Here are some points, one per row:
 0.2  0.4 -1.1 -1.1 -1.6  1.0  0.9 -0.9
-1.1 -1.1  0.5  0.5  0.4  1.1  0.0  1.4
 0.1  0.2 -0.8 -0.7 -1.3  0.3  1.4 -2.1
 0.7  1.1  0.9  0.5 -1.2 -0.4 -0.2  0.5
 0.4  0.7  0.6  1.7  0.9  0.5 -1.1  0.4
-1.2  0.8 -0.6  4.4  0.3 -1.5 -1.2  1.8
-1.7 -1.2 -1.9  6.4 -0.1  0.3  0.9  1.0
-1.1 -1.1 -1.7  7.6  1.4 -1.2  1.0  0.9
-0.8  0.2  0.5 -4.6  1.5 -0.8 -1.4  0.4
 0.0  0.6  0.3  1.0  1.1  0.1 -1.3  0.4
-1.1 -1.1  0.6  0.1  0.2 -0.9  0.3  1.4
-1.6  0.9 -0.4  4.2  0.5  0.2 -1.4  1.8
 1.2  0.3  0.2  2.2 -0.8  0.7  1.3 -1.0
-0.2 -1.0 -1.3  7.4  0.5  0.5 -0.2  0.8
-0.4  0.7 -0.9  0.4 -0.2  0.8 -1.9  0.3
 0.3  0.6 -0.8 -1.4 -0.9  0.0  1.0 -1.9
 0.3  0.7 -0.9 -1.2 -0.9 -0.2  0.9 -1.8
 0.4  0.9  1.0 -1.4 -0.9 -0.4  0.5  0.6
-0.4 -0.3  1.7  0.7  0.5 -1.0  0.5 -0.1
 0.4 -0.9  0.9  2.9 -0.2  0.7 -0.6  1.6
 0.4  0.4 -0.9 -1.0 -1.2  0.1  1.0  0.1
-0.5  0.5  0.9 -3.1  0.9  0.0 -1.5  0.3
 0.3  0.5 -0.9 -1.6 -1.0 -0.1  0.9 -1.8
-0.4  0.6 -0.7  1.0 -0.4  0.6 -1.9  0.3
 0.0  0.2 -1.1 -1.0 -1.6  0.9  1.4 -0.9
-0.1  0.1 -0.9 -1.1 -1.7  1.1  1.4 -1.0
-1.0  0.6  1.4  0.3  0.0  0.1 -1.8  0.3
 0.2 -1.0  0.9  1.9  0.1  0.6 -0.6  1.8
 0.3  0.4 -0.9 -0.5 -1.1  0.1  1.2  0.0
-0.7 -0.9 -1.3  3.7 -0.5 -0.5 -0.4  1.3
 0.3  0.4 -0.9 -1.1 -1.2  0.1  1.0 -2.0
 0.2  0.3 -0.6 -0.8 -1.2  0.3  1.3 -2.1
 0.4  0.4 -0.8 -1.7 -1.0  0.1  1.2 -1.9
 0.3  0.6 -0.8 -1.6 -1.1  0.0  0.9 -1.8
-1.3 -1.0  0.8  1.8 -0.1  1.0 -0.3  1.4
 0.4  0.4 -0.9 -0.5 -1.2  0.2  1.3 -2.0
 0.9  0.3  0.1  2.2 -0.8  0.7  1.4 -1.1
 0.2  0.4 -0.7 -1.0 -1.3  0.2  1.4 -2.1
 1.0  0.1  0.2  2.1 -0.8  0.7  1.4 -0.9
-0.1 -1.4  0.1  4.1  0.6 -0.5  0.8  1.2
 0.5  0.7 -0.9 -1.9 -0.9 -0.3  0.8 -1.7
-1.3 -1.1  0.7  0.4  0.3  1.1  0.3  1.5
 0.3 -0.1  0.4  3.4 -0.7  0.6  1.6 -1.3
-0.8  0.2 -0.3 -0.1 -0.9  0.6 -1.6  1.0
-0.1  0.1 -0.6  1.3  0.6 -0.7 -1.1  2.5
 0.3  0.6 -1.0 -1.1 -1.1 -0.1  1.0 -1.9
 1.0  0.1  0.4 -5.0  1.9 -1.2 -1.5  0.2
-0.1  0.1 -0.8 -0.5 -1.6  1.1  1.2 -0.8
 0.4  0.8 -1.0 -1.9 -0.9 -0.4  0.7 -1.6
-1.1 -1.3  0.7 -0.7  0.6  1.0  0.3 -0.6
-1.6  0.9 -0.7  3.7  0.8  0.1 -1.4  2.0
 0.3  0.7 -0.8 -1.7 -1.0 -0.1  0.9 -1.8
 0.2  0.6 -1.0 -1.5 -1.0  0.0  1.0 -1.8
 0.4  0.0  1.3 -1.2  0.8 -0.9  0.6  0.0
 0.3 -1.3  0.9  0.4  0.3  0.6 -0.1 -0.5
 0.0  0.5  0.5  1.3  1.1  0.0 -1.2  0.3
 0.3  0.2 -0.8 -1.1 -1.1  0.2  1.2 -1.9
 0.6  0.0  0.7 -3.7  1.7  0.7 -1.4  0.1
-0.9  0.1  0.1  1.9 -0.7  0.8  1.3 -1.0
-0.8 -1.2  0.4  0.3  0.2 -0.6  0.3  1.4
-1.6  0.6  0.5  0.7  1.0  0.4 -1.1  0.4
 0.4  0.5 -1.0 -0.8 -1.0 -0.1  1.1  0.1
 0.2 -0.1  1.0 -2.0  1.3  0.8  0.6 -0.1
-0.4  0.0 -0.4 -0.1 -1.3  1.0 -1.1  2.7
 0.5  0.8 -0.9 -1.1 -1.0 -0.1  0.8 -1.8
 0.4  0.6 -0.8 -1.4 -1.0 -0.1  1.0 -1.8
 0.6 -1.1  0.7  0.0  0.5  0.8  0.0 -0.5
 0.4 -1.2  0.8  0.5  0.3  0.9  0.0  1.5
 0.0  0.2 -0.9 -1.1 -1.6  1.0  1.2 -0.8
-0.3  0.6  1.1 -1.4  0.2  0.5 -1.6  0.3
-0.1 -0.9 -1.4  4.0  1.3  0.2  0.1  1.0
-0.2  0.6  0.7 -2.9  0.6  0.3 -1.5  0.4
-1.0  0.5  1.0 -1.3  0.6 -0.1 -1.5  0.2
-0.3 -1.5  0.1  3.1  0.8 -0.7  0.9 -0.8
-0.9 -1.4  0.4  4.1  0.7 -1.0  0.7 -0.7
 0.4  0.7 -0.9 -2.0 -1.0  0.0  0.9 -1.7
 0.5  0.5 -1.0 -0.8 -1.0  0.0  1.0  0.1
 0.7 -1.2  0.7  0.2  0.2  1.0  0.1  1.6
 0.7 -1.1  0.8  1.3  0.1  0.9 -0.3  1.6
 0.1 -0.1  1.3 -1.1  0.9 -0.9  0.6  0.0
 0.5  0.5 -1.0 -1.2 -1.0 -0.3  0.8  0.2
 0.4 -1.2  0.7  0.2  0.3  0.7  0.0 -0.6
-0.8 -1.2  0.4 -0.6  0.4 -0.9  0.5  1.4
 0.7  0.1  0.7 -3.0  1.3 -1.0 -1.4  0.2
 0.4  0.6 -1.1 -1.5 -0.9 -0.2  0.8 -1.8
 0.6 -1.3  0.8  0.0  0.2  0.9  0.2 -0.6
-0.3  0.2  2.3 -1.1  2.1 -1.1 -1.3  0.1
 0.4 -1.0  0.8  1.3 -0.1  0.8 -0.4  1.7
 0.9  0.2  0.4  2.9 -1.2  0.9  1.1 -0.9
 0.5  0.7  1.0 -1.0 -0.9 -0.3  0.5  0.4
-1.1  0.7 -0.7  3.2  0.6  0.6 -1.1  1.9
-0.4  0.4  2.3 -1.3  2.2 -1.1 -1.3  0.3
 0.6  0.6 -1.1 -0.9 -1.1  0.0  0.8  0.2
 0.1  0.4 -0.7 -0.7 -1.1  0.2  1.1 -2.1
-0.2 -1.3  0.2  3.8  0.5 -0.5  0.9  1.3
 0.3  0.4 -1.0 -0.8 -1.1  0.0  1.1  0.0
-0.1 -1.3 -0.4  4.0  0.9 -0.6 -2.0  2.2
 0.4  0.6 -0.9 -1.2 -1.0 -0.1  0.8 -1.8
 0.4  0.7 -1.1 -1.6 -1.0 -0.2  0.6 -1.8
 0.2 -0.8 -1.0  4.0 -0.4  0.7 -1.1  1.7
 0.4  0.8  1.0 -0.8 -0.9 -0.3  0.3  0.5
-1.0  0.2  0.5 -4.0  1.4 -0.9 -1.5  0.2
-1.8 -1.0 -1.5  5.3  0.8 -1.3  0.3  0.8
-1.6  1.0 -0.7  2.5  1.0  0.0 -1.4  2.1
-0.3 -1.3 -0.5  2.9  1.2 -1.0 -2.0  0.1
 0.5 -0.1  0.5 -4.2  1.9  0.5 -1.4  0.0
 0.6 -1.6  0.7 -1.9  0.8  0.7  1.0 -0.8
 0.7  0.0  0.2 -4.9  2.2  0.5 -1.4  0.1
 1.1  0.2  0.4 -5.2  2.0 -1.2 -1.4  0.1
 0.2  0.3 -1.1 -1.1 -1.4  0.9  1.0 -0.7
 0.4  0.5  0.4  0.3  1.2  0.3 -1.2  0.4
-0.4  0.6  1.0 -1.7  0.3  0.3 -1.6  0.3
-1.1 -1.3  0.6  0.0  0.4  1.1  0.3  1.4
 0.3 -1.4  0.8  0.3  0.3  0.7 -0.1 -0.5
 0.2  0.4 -0.8 -1.0 -1.1  0.1  1.3 -2.0
-0.5 -0.2 -0.1  1.2  0.2 -0.8  0.5  0.0
 0.3  0.3 -0.8 -0.3 -1.2  0.0  1.2  0.0
 0.0 -1.3 -0.2  3.0  0.9 -0.6  1.0  1.3
-0.7 -1.1  0.7  0.5  0.1 -0.7  0.1  1.3
 0.6 -1.3  0.7 -0.2  0.4  0.8  0.2 -0.6
-0.6  0.6 -0.5  1.0 -0.3  0.6 -1.9  0.3
-0.1  0.8 -0.6  1.7  1.4 -0.9 -1.7  0.1
 0.9  0.2  0.5 -4.4  1.8 -1.1 -1.4  0.2
 0.6 -0.7  1.0  2.3  0.6 -0.5 -0.9  0.5
 0.7 -1.1  0.8  1.7 -0.1  0.9 -0.2  1.6
 0.4  0.6 -0.9 -1.1 -1.0 -0.1  0.7 -1.9
 0.4 -1.0  1.0  2.5 -0.1  0.9 -0.5  1.5
-1.1  0.3 -0.2  0.3 -1.2  0.5 -1.7  3.0
 0.2  1.0  1.2 -1.0 -0.9 -0.6  0.1  0.7
-0.8  0.5  1.1 -2.6  0.6 -0.1 -1.5  0.3
 0.6 -1.1  0.6  0.4  0.2  0.9  0.1  1.5
 0.7 -1.0  0.8  1.9 -0.1  0.7 -0.5  1.5
-0.9 -1.1 -1.4  2.3 -0.4 -0.6 -0.2  1.2
-1.4 -1.1 -2.0  6.4 -0.3  0.7  1.0  1.0
-0.9  0.2  0.8 -3.5  1.2 -0.6 -1.4  0.1
 0.9  0.1  2.2 -5.3  2.2  0.4 -1.4  0.2
 0.5 -1.1  0.7  0.1  0.3  0.6  0.1 -0.6
 0.4  0.0  1.0 -2.9  1.3 -1.2  0.6  0.0
 0.2  0.7 -0.8 -1.7 -1.0 -0.2  0.7 -1.6
 0.2  0.4 -0.7 -1.3 -1.2  0.2  1.1 -2.0
 1.0  0.3  0.2  2.4 -0.7  0.6  1.3 -1.0
 0.3  0.7 -0.9 -1.3 -0.9 -0.2  0.6 -1.7
 0.2  0.5 -0.7 -1.3 -1.1  0.3  1.1 -1.9
-1.8 -1.1 -1.7  2.7 -0.6  0.4  0.5  1.0
 0.4 -0.1  0.7 -3.1  1.6  0.7 -1.5  0.1
-0.9 -1.2  0.7  0.2  0.3  1.1  0.1  1.4
 0.9  0.1  0.4 -4.4  1.9  0.9 -1.4  0.2
-0.4 -0.2  1.7  0.6  0.6 -1.0  0.6  0.0
 0.3  0.5 -0.8 -0.7 -1.1  0.0  1.1 -1.8
 0.8  0.4 -0.2  0.0 -0.9  0.1 -1.9  1.2
 0.4  0.6 -0.8 -1.3 -1.0  0.0  1.0 -1.7
 0.6 -0.1  0.3 -5.1  2.1  0.3 -1.5  0.1
 0.2  0.3 -0.8 -0.7 -1.2  0.1  1.4 -2.2
 0.5  1.4  1.0  1.1 -1.3 -0.6 -0.5  0.7
 0.1  0.3  1.7  0.4  0.3 -0.5  0.4  0.1
 0.5  0.6 -1.1 -0.8 -1.0  0.0  0.9  0.2
 0.3  0.6 -1.0 -0.8 -1.0 -0.1  0.9  0.1
 1.0  0.2  0.6 -3.7  1.5 -1.1 -1.4  0.1
 0.3  0.9  1.2 -2.1 -1.0 -0.4  0.6 -1.5
 0.6  0.9  0.9 -0.3 -1.0 -0.5  0.2  0.4
-0.5  0.6  0.9 -2.1  0.5  0.1 -1.6  0.4
-0.3  0.4  0.4 -0.4  1.8 -0.6 -1.2  0.4
-1.4 -1.1 -1.9  6.4 -0.3  0.6  0.9  1.0
-0.4 -0.7 -1.1  8.0  0.4  0.3 -0.6  1.0
 1.3  0.1  2.3 -0.8  2.4  0.6 -1.4  0.2
 0.4 -1.1  0.8  0.8  0.2  0.7 -0.3  1.6
 0.7 -1.3  0.6 -0.4  0.4  0.9  0.3 -0.6
-0.1 -1.3  0.1  3.1  0.8 -0.6  1.2  1.2
-0.1  0.8 -0.7  2.1  1.5 -0.9 -1.8  0.2
 0.4  0.7 -1.0 -1.8 -1.2 -0.4  0.7 -1.8
 0.3  0.5 -0.9 -1.2 -1.0 -0.1  0.9  0.2
 0.6 -1.4  0.7  0.5  0.2  1.0  0.0  1.5
-0.6 -1.4  0.2  3.2  0.9 -0.9  0.9 -0.9
 0.4  0.2  1.4 -0.7  0.6 -0.6  0.6  0.4
 0.0 -1.1 -1.7  1.9 -0.4  0.1  0.5  1.2
 0.4  0.5 -0.8 -1.0 -1.0  0.2  1.3 -2.0
-0.5  0.3  2.1 -0.8  2.4 -1.4 -1.3  0.4
 0.3  0.6 -0.9 -1.3 -1.1 -0.1  0.8 -1.6
 0.2  0.1  1.4 -0.7  0.6 -0.8  0.5  0.2
 0.4  1.0  1.0 -1.1 -1.0 -0.5  0.3  0.6
 0.5  0.9  1.0 -0.8 -1.1 -0.3  0.5  0.4
-1.1  0.7  0.3 -0.5  1.0 -1.2 -1.0  0.5
-0.7 -0.9 -1.2  5.7  1.1 -0.2 -0.5  1.2
 0.8  0.1  0.3  2.2 -0.7  0.6  1.5 -1.0
 0.0 -1.1 -0.3  4.9  0.6 -0.3 -2.2  2.0
 0.4  0.5 -1.1 -1.0 -1.1 -0.1  0.8  0.2
These points spread out most along one direction. How far along it is each point below, from 0 to 99? 50 is the average, and the first point above lies past it.
 0.5  1.1  0.9  0.8 -1.4 -0.4 -0.3  0.4 ~ 48
 0.0  0.9 -0.6  2.7  1.1 -0.5 -1.8  0.0 ~ 36
-0.6  0.7 -0.7  8.3  0.4 -0.9 -0.7  1.7 ~ 0
-1.6  0.9 -0.7  1.8  1.3 -0.3 -1.6  0.0 ~ 40
 0.1 -0.3  0.7 -3.1  1.8  0.3  0.5 -0.2 ~ 69
 0.4  0.6 -0.8 -1.6 -1.0 -0.1  0.9 -1.8 ~ 63
-1.1 -1.1  0.7  1.3  0.0  1.1  0.0  1.5 ~ 40
 0.3  0.9  0.9 -1.5 -1.0 -0.4  0.4 -1.6 ~ 63
 0.3  0.6 -0.9 -1.2 -1.0  0.0  1.1 -1.8 ~ 60
-0.3  0.7 -0.7  0.4 -0.3  0.8 -1.7  0.3 ~ 48
 0.3  0.5 -0.8 -0.9 -1.0  0.1  1.0 -1.9 ~ 59
 0.0 -0.2  1.1 -1.9  1.2 -1.3  0.5 -0.1 ~ 62
-1.0  0.7  1.4  0.7 -0.1  0.1 -2.0  0.2 ~ 47
 0.5  0.3  0.8 -1.4 -1.3  0.9  1.0 -0.9 ~ 61
 0.2 -0.3  0.8 -2.6  1.7  0.3  0.7  0.0 ~ 66
 0.0  0.2 -0.9 -1.3 -1.6  1.0  1.2 -0.9 ~ 59
 0.4  0.7 -1.0 -1.0 -0.9 -0.3  0.6  0.3 ~ 56
 0.4  0.5 -1.0 -1.0 -1.1  0.1  1.1  0.1 ~ 56
 0.5  0.1  0.9 -3.0  1.3 -1.0 -1.4  0.1 ~ 69
-0.3 -1.2 -1.7  1.9 -0.4 -0.1  0.2  1.2 ~ 36
 0.3  0.7 -0.8 -1.9 -1.0 -0.1  0.8 -1.7 ~ 64
-0.4 -1.1 -1.5  4.0 -0.8 -0.1  0.0  1.2 ~ 24
-0.9  0.1 -0.4 -0.8 -1.0  0.5 -1.5  1.0 ~ 53
-0.1 -1.1 -1.7  1.6 -0.4  0.0  0.4  1.1 ~ 38
 0.2  0.4 -1.3 -1.5 -1.5  1.1  1.0 -0.8 ~ 60
 0.0  0.7 -0.9  0.3 -0.4 -1.1 -1.6  0.2 ~ 49
-1.4 -1.1  0.8  0.8  0.2  0.9 -0.1  1.4 ~ 42
-0.9  0.2 -0.3  0.0 -1.1  0.5 -1.5  2.9 ~ 46
-0.9 -1.4  0.4  4.4  0.6 -1.0  0.6 -0.7 ~ 24
 0.1  0.7 -1.0  0.1 -0.3 -1.1 -1.6  0.2 ~ 50
 0.7  0.3  1.0 -2.0  1.0 -0.8 -1.5  0.2 ~ 64
-0.7  0.3  0.3 -0.2  2.0 -1.0 -1.3  0.2 ~ 52
 0.4  0.2  1.4 -0.9  0.7 -0.7  0.5  0.2 ~ 57
 0.3  0.4 -0.8 -0.6 -1.3  0.3  1.5 -2.0 ~ 57
-1.0  0.8  0.0 -1.9  1.8  0.2 -0.9  0.7 ~ 61
-1.1 -1.3  0.6 -0.1  0.5  0.8  0.3  1.6 ~ 47
 0.1  0.1 -1.0 -1.2 -1.5  1.0  1.3 -1.0 ~ 59
-1.8  0.8 -0.5  3.4  0.8 -0.2 -1.7  2.1 ~ 27
 0.2  0.4 -0.7 -0.9 -1.2  0.1  1.3 -2.1 ~ 59
-1.8 -1.2 -1.9  6.5 -0.1  0.4  0.8  1.0 ~ 8
 0.5  0.8  1.0 -0.9 -1.0 -0.3  0.5  0.3 ~ 57
-1.2 -1.5  0.6 -0.5  0.3  1.0  0.5  1.4 ~ 50
-1.2  0.8 -0.5  4.2  0.4 -1.5 -1.2  1.9 ~ 23
-1.3 -1.1  0.8  1.6 -0.1  1.1 -0.1  1.5 ~ 38
 0.9  0.3  0.7 -3.7  1.4 -0.9 -1.4  0.2 ~ 73
-1.4 -0.9 -1.9  7.5  1.5 -1.4  0.8  0.8 ~ 3
 0.5 -1.0 -1.1  2.1 -0.2  0.9 -0.3  1.6 ~ 35
 0.0  0.1 -0.9 -1.3 -1.5  1.2  1.3 -0.8 ~ 59
 0.3  0.8 -1.0 -1.7 -0.9 -0.2  0.6 -1.7 ~ 63
 0.3  0.6 -0.8 -1.4 -1.0  0.1  1.1 -1.8 ~ 62
 1.1  0.1  2.2 -6.3  2.4  0.3 -1.5  0.2 ~ 89
 1.0 -1.6  0.4  3.6  0.9  1.0  1.0 -0.8 ~ 30
 0.5 -1.2  0.7  0.7  0.2  0.8 -0.1  1.8 ~ 44
 0.5 -1.0  0.8  2.0 -0.1  0.9 -0.6  1.5 ~ 37
 0.3  0.7 -1.1 -0.8 -0.9 -0.3  0.5  0.4 ~ 55
 0.4  0.1  0.9 -3.1  1.4 -1.2 -1.5  0.0 ~ 70
 0.2  0.3 -0.6 -1.2 -1.2  0.1  1.2 -1.9 ~ 60
 0.4  0.7 -1.0 -1.4 -0.9 -0.2  0.7 -1.7 ~ 62
 0.2  1.2  1.0 -0.7 -1.0 -0.6 -0.1  0.6 ~ 56
-0.5 -1.4  0.3  3.8  0.7 -0.9  0.7  1.2 ~ 25
-0.5  0.7  1.0 -1.8  0.5  0.2 -1.6  0.3 ~ 62
 0.1 -0.2 -0.7  3.7 -0.8 -0.6 -2.4  0.4 ~ 28
-0.6 -1.7  0.1  2.5  1.2 -1.1  1.1 -1.0 ~ 36
-0.1 -1.1 -1.8  6.0  0.2 -0.2  0.6  1.2 ~ 12
-1.5  0.7  0.6  1.8  0.7  0.8 -1.2  0.3 ~ 40
 0.1  0.2 -1.1 -1.2 -1.5  0.9  1.2 -0.9 ~ 58
 0.4  0.6 -0.9 -1.4 -1.0  0.1  1.0 -1.7 ~ 61
 1.2  0.2  0.5 -4.8  1.9 -1.1 -1.5  0.3 ~ 80
 0.7 -1.3  0.7  0.2  0.2  1.0  0.1  1.5 ~ 47
-1.1 -1.1  0.5  0.2  0.3  1.1  0.3  1.3 ~ 46
 0.5  0.5 -1.0 -1.6 -1.0  0.0  1.0 -1.9 ~ 63
-2.1  0.7 -0.8  6.5  0.7 -0.7 -0.2  1.8 ~ 9
 0.8 -1.3  0.6 -0.6  0.4  0.8  0.4 -0.6 ~ 55
 0.8  0.1  0.1  2.3 -0.8  0.7  1.4 -1.1 ~ 39
 0.6  0.4  1.3 -0.7  0.6 -0.3 -1.6  0.2 ~ 56
 0.3  0.2 -0.8 -0.4 -1.1  0.2  1.3 -2.2 ~ 56
 0.4  0.6 -0.8 -1.6 -1.1  0.0  0.8 -1.8 ~ 63
-0.6  0.8 -0.8  0.8 -0.5  0.6 -2.0  0.3 ~ 46
 0.2  0.5 -1.0 -1.2 -1.1 -0.1  1.0 -2.0 ~ 60
 0.3 -0.2  0.8 -2.8  1.5  0.7 -1.6  0.0 ~ 67
 0.4  0.4 -0.7 -1.1 -1.1  0.2  1.2 -1.9 ~ 60
 0.3  0.1  1.4 -0.4  0.5 -0.5  0.5  0.3 ~ 54
 0.4  0.4 -1.0 -0.9 -1.1  0.0  0.9 -0.1 ~ 56
 0.3 -1.3  0.8 -0.5  0.6  0.9  0.2 -0.4 ~ 54
 0.8  0.1  0.6 -4.1  1.8 -1.3 -1.6  0.2 ~ 75
 0.5  0.6 -0.9 -0.8 -0.9 -0.1  0.9  0.1 ~ 56
-1.3 -1.0  0.6  1.0 -0.1  1.0 -0.1  1.4 ~ 41
-0.1  0.7  0.9 -1.9  0.6  0.4 -1.5  0.3 ~ 62
-0.2  0.0 -0.9 -0.5 -1.7  1.1  1.5 -1.1 ~ 54
 0.1 -0.1  1.1 -1.4  1.0 -1.1  0.6 -0.2 ~ 60
 0.3  0.4 -0.9 -0.8 -1.2  0.1  1.1 -2.1 ~ 58
-0.2  0.8 -0.8  0.1 -0.3  0.7 -1.8  0.3 ~ 50
 1.0  0.3  0.8 -3.4  1.4 -1.0 -1.4  0.3 ~ 72
 0.4  0.5 -0.9 -1.9 -1.1  0.0  1.1 -1.9 ~ 65
-0.3 -1.6  0.1  1.8  1.1 -1.1  1.2 -0.9 ~ 40
-0.9  0.4 -0.4  1.1 -1.3  0.5 -1.9  2.9 ~ 40
 0.6  0.4 -0.9 -0.6 -1.1 -0.1  1.1  0.0 ~ 54
 0.3  0.4 -1.1 -1.4 -1.5  0.7  1.1 -0.7 ~ 60
 0.5  1.4  1.0  2.2  0.6 -0.7 -0.8  0.6 ~ 39
-0.1  0.0 -0.9 -0.9 -1.6  1.0  1.4 -1.2 ~ 57
-1.3 -1.1  0.7  0.4  0.2  1.0  0.1  1.5 ~ 45
-0.7  0.3  0.2  0.1  1.9 -0.9 -1.3  0.3 ~ 50
-1.4 -1.2 -2.0  6.5 -0.2  0.6  1.0  1.0 ~ 8
 0.3  0.3 -0.5 -1.1 -1.3  0.3  1.6 -2.0 ~ 60
-0.4  0.7  0.9 -2.5  0.4  0.1 -1.7  0.4 ~ 66
 0.8  0.1  0.6 -4.3  1.8 -1.3 -1.3  0.2 ~ 77
-0.5 -0.2  1.5  0.7  0.5 -1.0  0.6 -0.1 ~ 47
-0.1  0.8 -0.6  2.1  1.4 -1.0 -1.8  0.2 ~ 39
 0.5  0.7 -1.0 -0.8 -1.0 -0.2  0.8  0.2 ~ 55
 0.6  1.0  0.7  0.1 -1.1 -0.6  0.0  0.5 ~ 51
 0.6  0.3  1.1 -2.0  1.1 -0.8 -1.5  0.3 ~ 63
 0.6 -0.1  0.4 -4.7  2.1  0.4 -1.4  0.0 ~ 79
 0.5  1.2  0.9  0.9  1.1 -0.5 -0.4  0.5 ~ 47
-0.8  0.7 -1.0  6.5  1.1 -1.4 -0.7 -0.2 ~ 13
 0.4  0.4 -0.9 -1.7 -1.1  0.1  1.1 -1.8 ~ 63
-0.4 -1.4  0.3  4.9  0.4 -0.8  0.5  1.4 ~ 19
-1.0 -1.2  0.6  1.3  0.1  1.2  0.0  1.3 ~ 40
 0.3  0.5 -1.0 -1.1 -1.0  0.0  1.0  0.2 ~ 57
-0.3  0.5  0.7  2.3  0.9  0.0 -1.4  0.5 ~ 37
 0.2  0.4 -0.7 -0.4 -1.2  0.2  1.3 -2.1 ~ 56
-0.4  0.3  2.0 -1.8  2.2 -1.3 -1.3  0.2 ~ 62
 0.3 -0.1  1.0 -2.4  1.4 -1.3  0.4  0.0 ~ 65
 1.0  0.1  0.2 -4.9  1.9 -1.2 -1.4  0.2 ~ 80
-0.1 -0.1 -0.5 -2.5 -0.8  1.3 -0.6  0.5 ~ 64
 0.4  0.6 -1.0 -1.1 -1.0 -0.2  0.8  0.2 ~ 57
-0.8  0.6  1.3 -0.1  0.2  0.1 -1.8  0.2 ~ 52
 0.0 -0.1  1.2 -1.2  1.2 -1.2  0.5  0.0 ~ 58
 0.6 -1.1  0.8  1.8  0.1  0.9 -0.2  1.6 ~ 38
 0.5 -1.1  0.9  0.8  0.1  1.0  0.0  1.6 ~ 44
 0.4  0.6 -1.0 -1.3 -1.1 -0.2  0.8 -1.8 ~ 61
 1.0 -1.5  0.6 -0.7  0.6  0.9  0.5 -0.7 ~ 55
 1.1  0.2  0.0  1.9 -0.7  0.8  1.4 -1.0 ~ 42
 0.9  0.1  0.7 -3.5  1.4 -0.7 -1.5  0.2 ~ 72
 0.5  0.1  1.2 -1.6  0.8 -0.8 -1.5  0.1 ~ 61
 0.3  0.0  1.0 -2.4  1.3 -1.2  0.6 -0.1 ~ 66
 0.0  0.0  1.6 -0.1  0.4 -0.7  0.4  0.0 ~ 52
 0.4  0.6 -0.9 -1.0 -1.0 -0.2  0.9 -1.8 ~ 59
 0.2 -1.3  0.9 -0.6  0.4  0.7  0.1 -0.6 ~ 54
-0.8  0.3  0.0  1.9 -0.7  0.9  1.4 -1.0 ~ 41
-1.1 -1.3  0.5 -1.4  0.6  0.9  0.7 -0.7 ~ 58
 0.2  1.1  1.2 -1.5 -0.9 -0.7 -0.1 -1.4 ~ 63
-0.6  0.3  0.5  0.1  1.7 -0.7 -1.4  0.3 ~ 50
 0.2  0.5 -0.8 -0.9 -1.2  0.1  1.2 -2.0 ~ 59
 0.5  0.8  1.0 -0.9 -1.1 -0.3  0.5  0.3 ~ 57
 0.4  0.7 -1.0 -0.7 -1.0 -0.3  0.7  0.4 ~ 55
 0.8 -1.4  0.6 -0.9  0.4  1.0  0.4 -0.7 ~ 56
-0.9  0.3  1.1 -2.5  1.0 -0.3 -1.6  0.3 ~ 65
 0.4  0.6 -0.9 -1.6 -1.0 -0.1  0.8 -1.7 ~ 63
 0.3  0.0  1.2 -1.2  1.1 -1.1  0.7  0.0 ~ 59
 0.7  0.9  1.0 -1.0 -1.0 -0.3  0.3  0.4 ~ 58
-1.5  0.8 -0.4  5.6  0.3  0.3 -1.6  1.9 ~ 15
 0.7  0.1  0.6 -3.7  1.5 -1.1 -1.3  0.2 ~ 73
-0.4 -1.1 -1.5  1.8 -0.3 -0.4  0.2  1.2 ~ 36
